In the rows, 128 means zero.
Which row each row swaps with, under one turn or mirror
The rows were stretched afterwards, more along some directions than others.
J_561: [143 160  85 137 124 193 141 134 128 132  98 146 117 127 122 108 128  79]
J_772: [148 126  76 111 100 198 140 140  98 130  92 156 112 102 100 117 131  74]
J_681: [140 136  99 122 123 142 131 115 120 128 119 135 134 116 100 140 136 103]
J_269: [149 109 110 119 112 160 140 117  98 154 121 125 116 116 123 147 133 109]
J_815: [131 148  98 128 109 199 149 144 134 147  86 150 119 121 121 106 126  78]
J_564: [135 107  93 122 128 138 145 116 120 149 113 139 114 157 130 147 135 112]
J_219: [127 121  93 127 129 177 150 136 115 147 111 131 122 139 131 152 144 103]
J_49: [125 145  92 124 114 184 141 139 119 131 116 136 138 127 105 122 131  86]
J_770: [146 130 107 107 129 170 148 140 123 135 113 121 127 141 131 108 136 102]
J_553: [132 107 125 101 139 143 159 130 102 123 111 118 129 133 123 107 125 125]
J_173: [143 140  86 113 113 167 122 127 128 120  98 144 112 122 117 109 142  66]
J_9: [131 113  82 109 131 169 153 125 120 123 102 155 116 115 115 123 146  88]
J_703: [142 110 123 104 121 135 135 119 107 137 111 130 128 128 122 112 136 110]
J_836: [150 124 106 133  98 183 140 137 112 178  92 138 114 137 107 159 109 103]
J_899: [148 130  96 129 109 185 129 142 119 132  84 148 113 100 112 117 127  69]
J_341: [131 148 109 133 121 158 134 145 123 143  94 130 133 134 104 127 118 102]
J_180: [131 110 101 116 128 157 159 142 116 144  94 152 115 135 113 120 114 111]
J_653: [166  98 128  94 124 137 136 136 118 137  97 140 106 132 128 139 125 115]
J_48: [159 107  84 112  91 195 140 148 113 169 105 153 113 137 115 135 115  78]
J_143: [141 142  95 144  93 197 124 141 122 174 108 141 128 131 115 136 122  84]
J_309: [130 122 108  97 129 152 157 137 101 130  99 134 128 137 109 103 128 118]
J_375: [117 127 112 131 145 137 142 115 134 135 114 132 123 146 140 117 144 116]
J_482: [148 113 112  96 132 166 151 132 119 131 109 130 113 138 131 121 148  94]
J_673: [138 112  96 136 106 200 141 136 110 149 101 135 114 120 126 174 131  92]
J_344: [156 142  65 148  92 200 124 146 125 156  78 162 111 127 107 139 121  71]
J_54: [158 110  90 133 101 186 136 132 122 153  92 156  90 129 126 141 128  77]
J_813: [138 123 115 107 120 175 146 138 118 140 109 122 145 128 119 106 132 100]
J_559: [133 146  95 157 104 183 128 113 129 158  79 141 114 122 135 135 145  84]
J_872: [127 118 100 128 119 186 143 131 100 141 105 130 135 117 126 120 143  95]
J_107: [160 136  88 123  99 185 128 140 105 135 104 141 120 110  97 133 118  83]
J_549: [166  97 110  93 110 168 140 147 103 157 104 148 109 120 121 133 128  95]
J_934: [126 137 106 143  97 171 126 116 120 178 109 115 127 142 131 127 142 100]
J_699: [154 109 102 120 108 167 139 142 111 147  89 152  92 117 111 136 113  93]
J_907: [158 116  76 129  95 198 139 132 110 155  82 152 100 114  98 143 131  75]
J_383: [144 136  90 144 110 183 132 144 126 150  82 138 106 144 123 138 124  90]
J_941: [139 109 110 121 118 163 156 136 114 148  85 142 112 144 119 123 116 112]
J_120: [144 126  94 144 105 183 130 118 124 162  80 146 102 120 132 134 138  83]
J_409: [157 137  66 143  91 201 132 140 122 141  82 169  99 115  96 147 116  68]
J_412: [134 144  98 112 129 143 132 120 146 123 110 141 110 133 127  91 147  88]
J_920: [148 131  94 114 102 175 136 142 113 167  99 142 135 139 100 136 126 100]
J_251: [160 122  97 107 119 158 135 149 124 125 107 144 111 137 117 116 117  95]
J_612: [139 141 105 100 131 146 143 148 114 127 118 144 137 127  93 109 121 110]
J_936: [132 156  86 139 113 191 142 142 140 153  89 147 117 138 112 126 124  86]
J_188: [125 117 121 110 110 155 139 127 102 159 108 117 132 139 119 121 127 107]
J_186: [149 127  82 136 119 192 139 127 135 131  81 153  95 122 129 137 137  72]
J_336: [141  93 116 125 112 150 141 127  94 157 115 123 117 135 126 150 118 122]
J_814: [148 113 103 119 102 181 142 126  97 162 119 132 115 121 110 166 136  93]
J_604: [129 126 111 143 109 203 155 128  93 175 104 124 128 126 131 126 119 102]
J_779: [138 125 100 139 111 169 145 135 124 164 103 140 109 156 118 153 120 106]
J_30: [148 134  86 110 126 156 151 140 129 132  93 152 109 139  87 127 124 100]

J_120 is swapped with J_936
J_872 is swapped with J_612
J_564 is swapped with J_48
J_779 is swapped with J_54

